In the rows, zero is written as 128.
Each named turn below is shown by a few rows before and after it. Which turns, in which order, take the first row of each later pair to the second? The first pair is answered.
turn W:
124, 129, 130, 112, 134, 149, 95, 142, 120, 147, 120, 123, 106, 122 -> 128, 125, 121, 111, 125, 153, 92, 140, 123, 143, 139, 117, 114, 121
150, 106, 103, 122, 153, 118, 111, 112, 102, 137, 161, 107, 110, 106 -> 146, 97, 101, 124, 144, 110, 120, 127, 106, 115, 165, 124, 102, 123
143, 92, 111, 143, 154, 117, 132, 119, 97, 118, 134, 142, 86, 135 -> 137, 98, 120, 141, 161, 120, 132, 112, 95, 132, 124, 142, 84, 130
turn T:
129, 99, 109, 103, 137, 103, 142, 98, 115, 112, 137, 134, 128, 133 -> 136, 103, 99, 104, 130, 110, 132, 94, 112, 104, 151, 126, 131, 128
133, 131, 118, 140, 152, 137, 107, 109, 113, 127, 148, 107, 113, 109 -> 130, 132, 128, 141, 163, 127, 113, 115, 111, 137, 129, 116, 98, 113
116, 123, 145, 127, 133, 115, 142, 128, 128, 138, 106, 131, 127, 143 -> 115, 116, 139, 117, 122, 120, 146, 124, 136, 141, 122, 123, 145, 140
turn S:
165, 152, 111, 142, 129, 165, 85, 119, 87, 116, 153, 84, 111, 96 -> 147, 109, 123, 147, 152, 98, 152, 135, 89, 114, 121, 135, 49, 143
133, 132, 114, 147, 127, 121, 112, 139, 119, 94, 150, 126, 96, 118 -> 121, 135, 146, 136, 150, 109, 133, 146, 128, 141, 100, 152, 98, 130
123, 119, 129, 130, 132, 109, 137, 141, 125, 118, 131, 142, 116, 149 -> 124, 142, 143, 118, 132, 137, 121, 138, 125, 142, 117, 129, 143, 134
132, 139, 133, 127, 145, 132, 115, 116, 132, 152, 104, 130, 123, 108 -> 137, 130, 108, 137, 131, 136, 105, 114, 131, 118, 138, 122, 117, 106
Pairs:
Each pair is two turns apart.
123, 109, 114, 140, 118, 129, 106, 119, 120, 84, 169, 96, 132, 115 -> 109, 81, 143, 115, 127, 99, 164, 120, 137, 132, 144, 132, 152, 135
S then T
130, 118, 116, 142, 122, 124, 108, 127, 122, 94, 143, 123, 99, 138 -> 124, 130, 147, 120, 148, 140, 113, 112, 126, 155, 100, 120, 128, 119
S then W
121, 123, 128, 136, 137, 114, 124, 128, 115, 110, 110, 144, 90, 132 -> 116, 100, 132, 108, 123, 111, 159, 112, 129, 133, 137, 142, 137, 131
T then T
123, 119, 135, 139, 133, 107, 141, 141, 125, 125, 112, 140, 116, 133 -> 127, 130, 137, 125, 121, 131, 136, 129, 127, 141, 130, 121, 160, 120
T then S
136, 105, 123, 139, 151, 93, 149, 124, 107, 125, 106, 131, 98, 135 -> 141, 126, 137, 110, 134, 129, 144, 107, 114, 158, 114, 109, 171, 115
T then S
128, 135, 111, 139, 109, 132, 121, 153, 131, 97, 137, 135, 114, 145 -> 120, 134, 139, 121, 113, 127, 149, 148, 139, 138, 112, 152, 138, 149
S then T
147, 91, 79, 165, 103, 116, 158, 114, 104, 80, 173, 123, 93, 134 -> 129, 77, 112, 151, 118, 93, 203, 125, 118, 113, 127, 163, 99, 162
W then T
137, 124, 131, 125, 172, 145, 105, 104, 139, 154, 132, 102, 135, 91 -> 144, 124, 106, 144, 161, 143, 91, 121, 135, 107, 152, 100, 100, 105
W then T
137, 114, 120, 128, 141, 111, 141, 110, 118, 112, 118, 129, 76, 133 -> 138, 95, 121, 105, 127, 108, 162, 96, 138, 127, 144, 125, 118, 132
T then T
146, 130, 100, 168, 124, 130, 104, 138, 115, 97, 139, 129, 101, 130 -> 134, 134, 127, 156, 156, 120, 118, 124, 114, 137, 91, 142, 92, 129
T then W
122, 133, 141, 122, 147, 127, 128, 134, 124, 146, 104, 135, 133, 121 -> 130, 128, 113, 139, 121, 136, 113, 142, 121, 101, 146, 120, 125, 128
S then W
87, 130, 137, 114, 144, 139, 120, 118, 134, 127, 98, 115, 101, 115 -> 92, 127, 122, 113, 127, 154, 114, 108, 138, 117, 131, 95, 126, 101
T then S
136, 145, 129, 112, 147, 151, 115, 106, 113, 152, 133, 92, 158, 93 -> 140, 149, 106, 144, 129, 140, 95, 136, 107, 94, 153, 100, 113, 112
W then T
124, 128, 130, 129, 113, 121, 116, 126, 133, 138, 118, 141, 98, 154 -> 128, 114, 129, 119, 101, 121, 133, 115, 140, 143, 129, 141, 127, 153
T then T
126, 125, 129, 119, 125, 142, 149, 127, 142, 140, 129, 125, 147, 127 -> 138, 137, 117, 135, 124, 153, 120, 130, 135, 118, 129, 117, 129, 125
T then T
123, 120, 133, 101, 142, 117, 147, 99, 123, 146, 153, 110, 150, 118 -> 122, 105, 127, 112, 128, 105, 158, 111, 123, 116, 161, 121, 138, 134
S then W
133, 98, 116, 113, 120, 97, 139, 140, 137, 103, 128, 159, 118, 157 -> 132, 120, 139, 97, 158, 119, 123, 110, 127, 154, 88, 139, 134, 121
W then W
133, 156, 109, 156, 133, 122, 102, 164, 113, 82, 113, 135, 77, 135 -> 129, 170, 123, 139, 160, 141, 85, 134, 105, 125, 93, 112, 96, 102
W then W
140, 117, 117, 125, 159, 140, 101, 69, 116, 142, 124, 89, 144, 95 -> 146, 116, 95, 156, 139, 133, 91, 97, 109, 89, 140, 98, 97, 118
W then T
124, 140, 145, 119, 130, 116, 148, 144, 137, 150, 92, 158, 126, 146 -> 131, 144, 138, 106, 132, 141, 129, 116, 135, 167, 115, 123, 164, 113
W then T
110, 131, 109, 138, 162, 116, 149, 119, 120, 143, 106, 119, 99, 161 -> 124, 149, 92, 131, 136, 151, 117, 110, 119, 134, 148, 86, 143, 135
S then W
144, 154, 122, 141, 118, 146, 102, 121, 126, 110, 123, 109, 130, 113 -> 133, 132, 130, 142, 139, 115, 130, 122, 121, 120, 93, 134, 91, 130
S then W
138, 135, 125, 144, 80, 140, 154, 170, 116, 144, 118, 174, 151, 153 -> 139, 153, 127, 150, 80, 156, 138, 168, 115, 147, 115, 170, 156, 148
S then W
139, 114, 138, 135, 98, 126, 108, 121, 122, 113, 154, 116, 106, 105 -> 128, 124, 165, 134, 119, 117, 118, 128, 118, 140, 107, 137, 92, 113
T then S
127, 147, 121, 133, 151, 145, 112, 141, 118, 136, 107, 133, 105, 139 -> 125, 143, 124, 122, 155, 142, 117, 129, 120, 152, 104, 126, 117, 132
W then T
125, 122, 130, 135, 131, 114, 137, 134, 121, 122, 126, 140, 99, 146 -> 125, 129, 132, 123, 150, 131, 120, 107, 119, 146, 121, 118, 118, 116
W then W
123, 110, 142, 124, 137, 113, 149, 142, 145, 144, 103, 131, 111, 138 -> 133, 114, 135, 116, 137, 133, 140, 119, 140, 157, 122, 108, 143, 114
W then T
136, 134, 127, 110, 124, 133, 135, 125, 120, 136, 143, 131, 158, 129 -> 138, 150, 121, 129, 133, 138, 108, 134, 111, 117, 131, 124, 130, 129
T then T
144, 105, 121, 106, 127, 124, 134, 118, 147, 134, 143, 126, 128, 104 -> 143, 124, 118, 128, 128, 133, 109, 122, 137, 115, 138, 118, 99, 100
T then T
119, 140, 138, 108, 136, 136, 141, 119, 148, 115, 140, 123, 152, 145 -> 123, 155, 132, 121, 147, 145, 114, 122, 138, 99, 139, 116, 130, 142
T then T
122, 124, 143, 136, 141, 112, 140, 138, 131, 123, 127, 150, 105, 135 -> 129, 140, 147, 124, 130, 142, 130, 126, 138, 145, 137, 132, 152, 116
T then S
125, 134, 148, 133, 129, 154, 138, 157, 130, 147, 88, 129, 177, 134 -> 136, 99, 101, 153, 111, 134, 135, 151, 117, 83, 160, 113, 150, 132
W then S
132, 154, 92, 138, 126, 174, 91, 125, 123, 106, 161, 86, 101, 106 -> 122, 154, 121, 145, 165, 145, 109, 141, 121, 132, 98, 122, 53, 127
T then S
156, 110, 129, 118, 99, 118, 144, 153, 134, 116, 160, 122, 159, 166 -> 152, 121, 160, 107, 122, 119, 154, 153, 140, 154, 113, 134, 162, 163
S then W
132, 137, 145, 112, 114, 164, 116, 113, 141, 142, 142, 112, 159, 117 -> 131, 127, 140, 126, 93, 140, 140, 148, 147, 111, 147, 144, 136, 153
W then W
89, 120, 197, 101, 142, 102, 167, 152, 128, 162, 122, 123, 137, 137 -> 107, 104, 158, 102, 107, 112, 148, 142, 130, 119, 195, 88, 164, 122
T then S
121, 135, 145, 119, 134, 130, 133, 139, 138, 143, 101, 145, 130, 142 -> 121, 129, 139, 110, 123, 139, 132, 122, 145, 146, 122, 130, 160, 131
T then W
138, 114, 125, 132, 109, 127, 123, 150, 122, 97, 157, 138, 109, 144 -> 126, 109, 138, 132, 121, 115, 138, 152, 123, 107, 140, 150, 105, 151
T then T
115, 140, 140, 103, 133, 115, 166, 140, 145, 129, 94, 166, 122, 151 -> 128, 166, 120, 105, 97, 156, 122, 133, 145, 99, 146, 130, 153, 132
S then W
124, 83, 122, 112, 130, 103, 165, 125, 141, 128, 143, 151, 144, 143 -> 120, 91, 137, 107, 150, 110, 160, 113, 135, 157, 116, 143, 150, 127
W then W
105, 130, 131, 103, 98, 134, 115, 137, 147, 148, 142, 136, 164, 139 -> 112, 126, 107, 121, 95, 127, 99, 141, 137, 105, 163, 131, 127, 141
S then T
137, 143, 114, 145, 129, 137, 105, 116, 125, 134, 131, 99, 106, 111 -> 131, 108, 121, 134, 138, 103, 156, 117, 131, 151, 118, 125, 96, 127
S then T
117, 77, 136, 126, 134, 88, 159, 117, 123, 123, 112, 142, 102, 139 -> 121, 99, 149, 104, 123, 126, 148, 104, 134, 162, 115, 121, 173, 112
T then S
154, 131, 132, 128, 161, 133, 119, 106, 121, 159, 112, 127, 135, 130 -> 155, 103, 111, 133, 149, 110, 136, 103, 119, 129, 142, 130, 121, 142
W then S
119, 127, 131, 126, 137, 115, 129, 140, 135, 139, 101, 142, 102, 135 -> 129, 130, 111, 130, 132, 129, 106, 113, 126, 126, 136, 111, 114, 112
W then S
144, 131, 130, 116, 101, 133, 114, 141, 139, 96, 148, 131, 115, 148 -> 133, 137, 158, 99, 131, 130, 125, 128, 140, 146, 99, 140, 125, 139
S then W
118, 127, 116, 127, 118, 127, 106, 120, 119, 137, 98, 101, 152, 122 -> 117, 130, 107, 135, 116, 125, 100, 130, 121, 115, 104, 101, 133, 124
W then T
133, 145, 121, 127, 117, 165, 103, 128, 128, 134, 139, 107, 158, 109 -> 122, 107, 126, 144, 142, 102, 143, 139, 126, 122, 115, 149, 92, 146
S then W
129, 92, 106, 135, 133, 89, 143, 119, 123, 113, 153, 131, 105, 135 -> 124, 123, 142, 109, 133, 128, 135, 112, 139, 165, 128, 121, 174, 116
S then T
127, 117, 137, 112, 128, 122, 111, 97, 112, 129, 149, 101, 132, 102 -> 123, 100, 132, 112, 127, 98, 135, 105, 116, 126, 153, 113, 118, 116
S then T
139, 111, 125, 116, 118, 133, 129, 98, 133, 127, 152, 108, 156, 108 -> 130, 91, 135, 121, 131, 96, 160, 110, 134, 126, 131, 137, 119, 132
S then W
115, 127, 182, 98, 171, 107, 166, 104, 142, 207, 55, 144, 128, 139 -> 141, 138, 132, 89, 104, 165, 121, 86, 142, 169, 166, 77, 218, 101
T then T
135, 116, 134, 121, 147, 113, 144, 108, 127, 173, 105, 136, 124, 127 -> 146, 104, 105, 119, 134, 120, 130, 93, 118, 148, 153, 105, 128, 111
W then S
131, 122, 122, 126, 132, 141, 112, 114, 135, 125, 128, 121, 142, 118 -> 129, 118, 120, 135, 127, 129, 123, 138, 137, 112, 128, 138, 127, 141
W then W
136, 131, 119, 112, 111, 130, 116, 113, 110, 121, 147, 103, 144, 109 -> 135, 103, 117, 113, 116, 106, 146, 119, 113, 115, 148, 123, 125, 130
S then T
129, 132, 108, 128, 98, 116, 144, 145, 127, 112, 145, 132, 130, 148 -> 119, 148, 130, 121, 132, 118, 142, 136, 123, 151, 96, 136, 125, 138
W then W
125, 139, 150, 108, 117, 131, 142, 138, 151, 152, 108, 146, 161, 134 -> 137, 152, 116, 135, 110, 143, 96, 140, 133, 94, 138, 120, 117, 124
S then T
137, 127, 114, 125, 105, 137, 123, 115, 123, 134, 162, 113, 153, 124 -> 132, 108, 111, 125, 109, 112, 141, 121, 122, 121, 160, 131, 132, 140
S then T
127, 111, 120, 133, 127, 108, 147, 141, 132, 112, 143, 156, 107, 157 -> 122, 109, 134, 126, 142, 107, 154, 137, 137, 143, 117, 164, 116, 154
T then W
